Each run below is a few steps of one of 7 hidden systems, one row a step.
trace 1, Kilot, 10 rows:
[[  4 -10   3  -2 -10   8   8 -10 -15   1   8  13   9  -2   6   5  11  -6]
 [ -6   4   5 -12  -7  11  16   9   7  -9 -11 -10   4   6  -2   2  11  -4]
 [  0   6  -4  -4   1 -14  -7  10  14   5  -9 -11 -14   5  -1  -6 -14   4]
 [ 11  -2  -4  11   6 -16  -6  -8 -11  12  11   8  -2  -8   9   0  -2  10]
 [ -1  -1   3   5   3   8  15 -10  -9 -12   9  10  12  -1  -2   6  20  -5]
 [-18   1   0  -9  -2  11   2   8   9 -15  -5 -13   2  15  -9   0  -3  -4]
 [  2   6  -3  -4   0  -2 -20   5   8  18  -2  -9  -8  -1  -2  -3 -18  12]
 [ 20  -4  -3   8   0  -7  -1 -13 -10  12   9  13   0 -18   0   6   1  -5]
 [ -4  -8  -1   0  -1   9  18   2 -13 -20   0   0  14  -2   7   5  12 -15]
 [-13  11   4  -8   6  12  -2  18  10  -7 -18 -12  -2  14  -3 -10  -3   3]]
trace 2, Vota, 10 rows:
[[  8   8  -5  -5   1  -2 -11 -11   9   0  -4   3 -14   7  -7  -7 -10  -1]
 [ -6 -16   4   7  -7  -4  -8   2  -9  12  12   9  -2  12  -1   4   2   3]
 [-11  13   7   2   4  10  10   0   6  -1   5   4  14  -9  -5   6  15   3]
 [ 10   6  -8 -13  -8   0   9  -7   8 -13  -6 -13 -11   9  -2   3   4  -8]
 [  2  -4  -6   4  -1 -14 -12  13  -9  16   8 -13  -4   2  12   7  -8   6]
 [  3   2   4  14  14   3   2   0   3   7   2  12  10 -19 -20   5  -2  -8]
 [ -1 -20  -1  -2  -6   6  15  -8  -4 -28  -5  -7  -1   8  -2   0   6  -7]
 [ -9   8  -5  -7   1   5 -15  10  -3   2  -3 -22   4  -6  23  -5  -9  17]
 [ 16   3   2  -2   0   3 -11  -4   8  19 -11  17  -7 -11 -18  -6 -17 -12]
 [ -6 -31  11   7 -12  -6  16   0 -15  -8   4  19   2  11   7  -3  10  -4]]
trace 3, Noz:
[[ -6  10  -2  -1   0 -11  -4  15  12   5  -7 -11  -7  -6   8  -3  -1   1]
 [ 13   5  -8   6   5 -15  -7  -8   0   6   7   7  -8  -3  -4   2  -7  -7]
 [  1  -9   3   8   9   6   2  -6 -20  -4   6  13  10   6   2  -3   4   2]
 [-11   0  11  -1   3  12   7   9   8 -10 -14  -2   1   2  -5  -9   7   4]
 [ -4   1  -5  -5  -8 -11  -2   2  16   0   0 -13 -12   9  -9   5  -8   0]
 [  4   9  -8   3   2  -6  -8 -13  -8   7  21   0   5  -1   6  10   2   8]
 [  9   6   6  -2   4  14  13  -5 -10  -4  -5  10  10  -6   2  -1  16  -8]
 [ -3 -11   1  -8  -3   3   7  19  -1  -9 -17 -14  -1   7   2  -3  -9  -8]
 [ -3   6  -7   4   3  -6 -19   4  11   9   4 -16  -6 -10  -2   2 -14  12]
 [ 16  -3  -1   5  -4   0  -1 -22  -3   9  12  18  -1 -12  -9   7   4  -4]]
trace 4, noned, 10 rows:
[[  1 -16   1  -8  -3  16   1   2 -15  -7 -10   7   9   4  -1  -7 -16 -12]
 [  6  -5  -2 -15 -14  11 -12  -4   7   6  -8 -11 -14  12  -4  -4  -8   9]
 [ -2   2   1   1 -16 -19  -2  -3  22   9   1   6 -19  -6  -2   1   6  -5]
 [-12   2   6   3  -3  -7   3  -4  -4  -3   2  31   4   0  12 -11   7 -12]
 [ -3   3  -1  -4   6  12  -5 -14 -14 -12   5   9   1  30   3  -8   5   7]
 [ -6   3  -6   2  -1  -8  -7  -7   7   4  20 -16  -6  18  -9  14   4  18]
 [-15  18   1  13  10 -12  -1   8  12  10  13   3  10 -18  -2   9   7   4]
 [  4  12  -2   9  21  14   8   0 -16 -12   0   5  21 -13   1   2  10 -13]
 [ 12 -12  -5  -6   3  18   5   6 -22  -7  -1 -28  11   6   4  12   0   7]
 [  7  -1   3  -4   0  -5   4  21  14  15 -13 -30  -6 -12  -6   4 -10  16]]
trace 5, Bem, 10 rows:
[[ -2  -5   0  10   8   8   0   5  -7  -7   1  -2   7  -8  -1   4   7  -5]
 [  3  -1  -2  -2   3  14  -5  -1   0  -7 -10  -6   3  -9  -4  -3  -8  -5]
 [ 11 -10   2  -4  -6   4  -4   0  -2   8  -8  -4  -6  -5   1  -4  -7   5]
 [ -1  -8  10   4  -6  -2   2   5   0  12  -3   9  -1  -9   5  -4   5   5]
 [-13  -2   5   0  -3  -3   4   1   6  -8  -6  13   1  -3   4 -10  -2  -6]
 [ -6   5  -3  -9  -4  -8  -1   2   6  -6  -7  -3  -7  11  10 -11  -9   3]
 [  1  12   2  -3   2  -9  -3  -3   3  11   4   5  -8  14   3  -5   4  13]
 [-10   2   0   7   3  -9   1  -6   1   0  16  12   3  12  -8   6   6   1]
 [-14   9  -9  -3   3   2   1   1   1 -13  12 -11  11   7  -2  11   0  -5]
 [ 14  14  -9  -8   4  10   1  -7   1  -3   1 -16  -1   4  -8  10   4  -1]]
trace 6, Kilot (10 x 18):
[[  3 -19  -5   1 -12 -16  13 -11   4 -15   4  -6  -7  -7   3   4  -2  -1]
 [-11  18  -3   0   2   1  -4   9  -3  -3   7 -13   5   1  21   3  18   7]
 [  4  16  -1   0  11  -4   1  -1   7   6   3   9  -5  21 -24   3  -1  -6]
 [ -2 -26  -3   2  -3  -5   3  -6  -6  -2  11 -10   7  -2  -6   8 -23  14]
 [  2  20  -2   0   5  18  -7  -8   3   0   3  -8  10 -26   9   4  13   6]
 [  8   4 -12  -2   2   3  -6  -1  -1 -11  -4   5  -8  14 -15   4  -3 -36]
 [ -5 -23   5  -1   2   4  -3  23 -20  10  -6 -10  11   5   9  -3 -20  11]
 [ 10  17  13   4  11  11   4  -6  15  10 -15  13   0 -31  -6 -13   7   9]
 [  1 -19 -11   3 -11 -14  -3 -12   0 -27  -4  11 -18   4   6  -7  -3 -29]
 [-17  -4  11  -1  -5   8  -6  25 -20  12   1  -5   7  16  31  -5  16  16]]
trace 7, rerul:
[[ 14 -14   2  -6  -1   4   7  -3 -10   9   2 -12   2   8  -6   4  -8  22]
 [  4 -14   8  11  -1  -4   4  -3   8  -6 -12   3 -16 -12   2 -11  12   8]
 [-13   9  -1   2   2   0 -12   1   1  -3  -4  18   2  -5   9 -11  -5 -15]
 [  1   8  -2 -16  -3   4   1  -3  -6   8   6   5  10  19  -4   2 -13   1]
 [  8 -10   4  -1  -8 -13  16  -2   4   3   2  -6 -10   8  -3   4   7  14]
 [ -3   5  -1  14   8 -13   1   2   4  -8   0   6  -8  -8   8  -4  15  -5]
 [ -5  13  -8  -1   9   6  -7   3  -6  -7   2   3   7   9  -4   3  -3 -18]
 [ -2  -7  -3  -4  -4   5  -2   3  -2   4   8 -15   3  13 -11  12  -5   7]
 [  3  -4   3  10   0   0   2  -5  10   1   2 -10  -5 -15  -4   5  12  14]
 [  2   4  -3   4   0   8  -7  -1   2  -5  -6   3   0 -20   3  -1   5 -17]]
trace 8, rerul:
[[  3  -8  -1   0   6   7  -5  -8  -5  -9  -6  13  -6  17 -14  -9 -10  -9]
 [-15 -10   3   0 -13  -4  -9  -5   6   4  11   6  -8  17  -3   0   1   8]
 [ -3  20   2  -1   0  -5   8 -11  14   1   7   6  -2   0  -3   2  16   8]
 [  7   6  -9  -4  -6  -8   7   4   2  -5   1  -4  -2  -2   0  11   5 -25]
 [ -5  -1  -4   8   6  -2  -5  13 -15   4  12 -11   9   4   9  11   5   2]
 [  5   4   2   3  16  14   6   0   3 -10  -8 -15   4  -3 -14   1   4   9]
 [ -2 -17  -6   4  -8   2 -13   1   8  -6  -5 -10  -8 -15  -5   2 -10 -10]
 [ -2   4   3   3   0  12 -17  -6  -8  15   8   9   9 -14   9  -2   0  10]
 [ 10   1   9 -17  -7  19  14  -3   0   1 -17   5   3  -1  -6  -7   0  -3]
 [-10 -17   2  -6 -17 -17   3  10   3   3  -5  -1  -5  -3  17  -7 -14   3]]
trace 9, Ranez (10 x 18):
[[ 14   3   6   0   7   7  13   4  -1   2  -9  -2   3  -6  -7   1   9   1]
 [  4 -15   1   4  -6  -6   3  -8   0  -8  -3  -2  -9  -6   8  -6   3   8]
 [-11   5   1  -1  -4  -1 -13   2   2   4  -2  11  -4   3  10 -10  -3  -3]
 [  2   2   5  -3   4   4   6   4   1   3  -4   9   2  13 -16   1  -2  -8]
 [  2  -4   2   2   2  -5  12 -11   3  -3   7  -1   3  -1  -6   2   0  16]
 [ -7  10  -4   2  -4  -3  -9  -4   3  -3   7  -3  -8   4  12   0  15   3]
 [  0  -4  -6   1   2  -3  -6  11  -9   0   1  -3  -2  17  -3   4  -6 -11]
 [ -1   4   0   5  15  -1   4   2  -3   1   4  -3  14  -9  -7   3 -11   9]
 [  4   8  -5   3   1   7  -2  -5   7 -10  -3 -11  -5 -13   1   4  14  -4]
 [  4 -15  -8  -5 -12  -1 -10   0  -7  -1   0  -8  -5   1   7   2 -12  -8]]
trace 10, Bem:
[[ 10  -3  -4   0   3  -4   1  14 -17  13   4   4   7   7  -4  11  -6 -20]
 [  1  -6   8   1  11  13  19   6 -11 -10  -7  -6  16   0  -3  -1   3   8]
 [  6  -6  -3   6   2  10  -8 -15   8 -16  -7 -10 -10 -16   1  -7   2   7]
 [  6  -6  -3   3  -9  -2 -23   6  -1  19  -2   2 -11 -10   6   0  -7  -8]
 [ -6  -4  14  -5  -4   4  10  13  -6  16  -6  19  12   2  -2  -4  -5  -4]
 [-12 -10   6  -5  -4  -4  18  -6   9 -22  -9   1   0   2   3 -12  -2   8]
 [ -2  11  -8  -2  -4 -13 -14  -3  12  -3  -1  -9 -18   0  18  -8   2   9]
 [  3  16   1   1   2 -10 -10   1  -3  22   8  21  -5  16  -3  -1   2  -6]
 [-16  -7   4   3   5  -5  16   3  -6  -8  13   7  16  21 -12   7  -2   1]
 [-10  14  -9  -5   5   8   4  -8   8 -22   5 -25   8  -2   3   6   6  11]]
trace 11, Vota (10 x 18):
[[ 12  -3   3  -1   5  -1   4   5   0  10  -6  -2  -3   5 -10  -1  -7   6]
 [ -6 -13   3   7  -3 -11   6  -4   4  -2   6   4   0  -9  -1   1  -2   6]
 [ -8   8  -6   0   1   6  -7  -7   1 -14   3   0   4  -7   7   0   4  -9]
 [  8   3  -2  -7   1  11  -8   5  -8   2  -8  -5  -4  13   0  -2  -1  -5]
 [  1  -8  10   1  -1  -5   7   9   1  17  -2   1   1  -1  -4  -1  -4  14]
 [ -6   2   0   2  -4  -9  10 -12  11  -8   4   9   2 -15  -1  -1   1  -2]
 [ -1   5 -10  -2  -1   3 -10  -6  -9 -14   2  -2  -4  10  12  -2   6 -12]
 [  5   6   4   1  10   8  -9  15  -7  16  -5  -5  -1  11  -3  -1   0   8]
 [  0  -7  10   1  -3  -8  16  -2  14   7  -2   7   0  -5 -19   2  -5   8]
 [-10  -5  -8   0 -11  -9   4 -13   1 -17  13   0   3  -6  14   5   4  -4]]
trace 12, noned, 10 rows:
[[  0  -7   1  -3  -2  12   0   5 -18  -4  -2   2   6  13   8   0   6  -7]
 [  4   3   3  -9  -2   2   4   3   5   8  -2 -12  -5  15  -7   1  -1  16]
 [  1   7  -3   2  -1 -18   5  -6  15   3   5   0  -3 -15  -3   3  -5   2]
 [ -4  -2   0   9   6   1  -6   0 -11  -6  -1  13   6 -13  14  -7   1 -10]
 [  3  -9   3   0   5  18  -4   4 -12  -6  -6  -3  -2  19  -6  -3   5   0]
 [ -1  -2   1  -9 -10  -4   7   0  13   8   6 -13  -2   7 -14  11  -6  11]
 [ -6  16  -2   0  -2 -12  -2  -2  14   5   1   5   3 -22  10  -3  -5  -1]
 [  9   0  -3  10  10   6  -5  -4 -16 -12  -6  12  -2  -2  10  -7  10 -17]
 [  1 -20   5  -1  -4  10   3   5 -14   1   2  -7   0  23  -5   5   5   9]
 [-10  10   4  -9  -2  -6   6   3  23   9  -1 -10  -1   0 -11   0 -11  19]]
trace 13, Noz (10 x 18):
[[  4   3   0 -12  -6  -1   5   1   5   0  -6  -7  -5  12  -1  -2  -5   3]
 [  5   3  -5   4   2  -3  -7   3  -4   6   8 -12  -3   0   5   8   6   7]
 [  6   5  -1   4   5   5   4  -3  -2  -2   2   4   7 -13  -6   6   7 -11]
 [  0 -10   1  -8  -2   4   7   3  -7  -7  -7  -1   7   2   1  -4 -13  -6]
 [ -3  -1   1  -1   0   5 -12   4   5   5  -5 -11  -5  -5   5  -6  -5  14]
 [  6  -2   0   5  -8  -3  -6  -6   8  10   5   6 -10  -9  -9   6   7  -7]
 [ -8  -9   0   2  -5  -6   6   0 -12  -3   9  12  10   2   9   1  -3  -6]
 [ -8  11   6  -3   6   4   1   4   5  -5 -13   4   1  -3  10 -16   0   8]
 [  8  -1  -1   1  -2  -8  -5   3  10   5  -7  -1 -20  13 -10  -3   1  -4]
 [ -6  -2  -4  12   8 -10  -5   0  -9   2  20   1   6   8   0  10   3   5]]
trace 14, Ranez, 10 rows:
[[-15 -13  12  -3 -11  10  -3   5  12  12  -2   0   1   1 -13  -2  -7  14]
 [ -4  10   4   0  -7 -17  14   3  19  10   3   7  -4  -6  -7   6   8  -5]
 [ 14   5  -7  -7  -2 -12  12 -16 -12  -8   8   9  -1  12   9   2   4  -6]
 [ -6  -1   4   1   7  14 -10  -1 -17  -1   4  -1   5  18  10  -7   5  19]
 [-13  -2   5  14   9   0  -5  23  11   0  -7 -12  -7   7 -14   1   6   2]
 [  5   3 -12   6   8 -24   6  -6  11  -9   5  -4  -3 -11 -10   6 -16  -9]
 [  8  15 -13  -6   1  12 -15 -24 -10  -5  12   2   7  -9  11   3   1  -2]
 [ -3 -14   2  -3 -11  28 -12  13 -12   4  -2 -14   4   8  -1   9  10  -5]
 [ -9 -13   7   2  -2 -15  14  25   9   9  -8 -12   8 -17  -3   4 -16   4]
 [ 17  24  -4  -4   4 -13  11  -9  10   0  -9  10  -4 -25  12  -8   3 -10]]

Which system made each run below?
trace 15:
[[ 18  -2  -4  -3  10  -4   5  -3 -18   0  -7  10   4   0   6  -8 -16  -7]
 [  0 -18   6   2   0  -1  -1   3 -13  -2  -4   8  -7  24   2 -10  -2   6]]
 | rerul
trace 16, 2 rows:
[[ -3   0  -5  10   3 -10  -4  -6   4  -4  10   1  -6   0  -5   5   5  -2]
 [ -4   7  -1  -3   4   4   4  -8  -6  -7   6  10   9   7  -1   0   2  -4]]
 | Noz
trace 17 (2 x 18):
[[ -1  -3   0   6  -3 -16 -12   1   7   9   5   2 -20  16  -2  -3   2   8]
 [ -7   9   0  14   9  -9   1  -6  -3   0  19  13   5   5  -1   6  16   2]]
 | Noz
trace 18:
[[  5  10   6   0   7   4   3   1   8   6  -9   5   0 -10  -6  -6   1   4]
 [  9 -11   0   2  -8  -1   3 -11   2  -4  -1   6 -11  -1  -5  -1   8  -5]]
 | Ranez
trace 19, 2 rows:
[[ -7   8  -1  -9 -10   3   7  -3   2  -8   6  -6   2   8   9   5  17  -2]
 [ -1  14  -4  -2   6 -14   4   8  -3   3   4  -7   0  11  12   1   3   5]]
 | noned
trace 20, 2 rows:
[[ -4  20  -1 -14  -7   8   5  -3  17  -1   0 -10  -1   5  -8   7   9   0]
 [ 16  -9  -6  -3 -10 -13   3  -1  -7  12   9 -10  -9   9   1  12  -1   4]]
 | Ranez
trace 21:
[[  7  13  -8  -2  11  -8  13   3   6 -14  -8  -9   2  -3  -7   3  -5 -13]
 [  3 -14 -11  10   2  -7 -14   5 -13   1  10  -9  -2   2   1  10  -8  -6]]
 | rerul
trace 22, 2 rows:
[[-10  -1   3  -4  -3  12 -17   3   0   5  -4   3  -1   7   0  -8  -6   2]
 [  5   8  -2  -3  -5   1  -1  -7  12   0   1   1 -10   7 -12   4   8  -6]]
 | noned
trace 23, 2 rows:
[[  4  -3  -2 -10  -9  -2   1  -4  -6   6   2   2   6  -4  10  -1 -13   2]
 [ 15   6   1  -3   2   7   6  -3  -4  -1  -6  -4  -3  -4   6  -1  14   1]]
 | Kilot
trace 24, 2 rows:
[[ -7  -3   3   6  -8   1  -3  -2  -1   0   6  11  -4   3   6   0  17  -5]
 [-13   9   2  -2   1  -6   6  11   3  -1  -1   7   4   7   4  -2   1  -9]]
 | Noz
trace 25:
[[-10  -4  -1   7  -2   1  -7 -13   3  -8  11   2   0  -4   2   0   4   9]
 [ -4   9  -3  -4  -4  15 -12   0   3  -2  -1  -2  -2   4  -3   3   8  -9]]
 | Vota
trace 26, 2 rows:
[[ 10  -1   4 -14 -10  20  12  -5 -11  -1  -5   1  14 -12   7   4   6  -7]
 [ -2  -9   1 -11  -9   0   2  14  -5  -1 -15 -14  -3   0  22 -10  -7   6]]
 | rerul
trace 27 (2 x 18):
[[ -5  -2  -9   3   4 -11 -15   4   1  -3  -1   0  -5  -1   3  -5 -23 -10]
 [  8  -2   4   4   6   9  -7  -4 -20  11   2  11   7  -4  13  -7   3   8]]
 | Kilot
trace 28:
[[ -8  -3  -2  -7  -9  -3  -4  -2   5   2   3   2  -1   7  -2  -1 -10   0]
 [  8   3   0  -5  -6   2  -1  -4  -4  10   3  -4   1  -3   7   2   2  10]]
 | Kilot
trace 29:
[[  5 -11   4   8   5   1   0   0  -5   0  -1   2  -7  10  -8  -2   5   5]
 [-12  -7   6   6  -3   0   2   4   7   1   3   0   4 -10  -3   2   2   4]]
 | Kilot
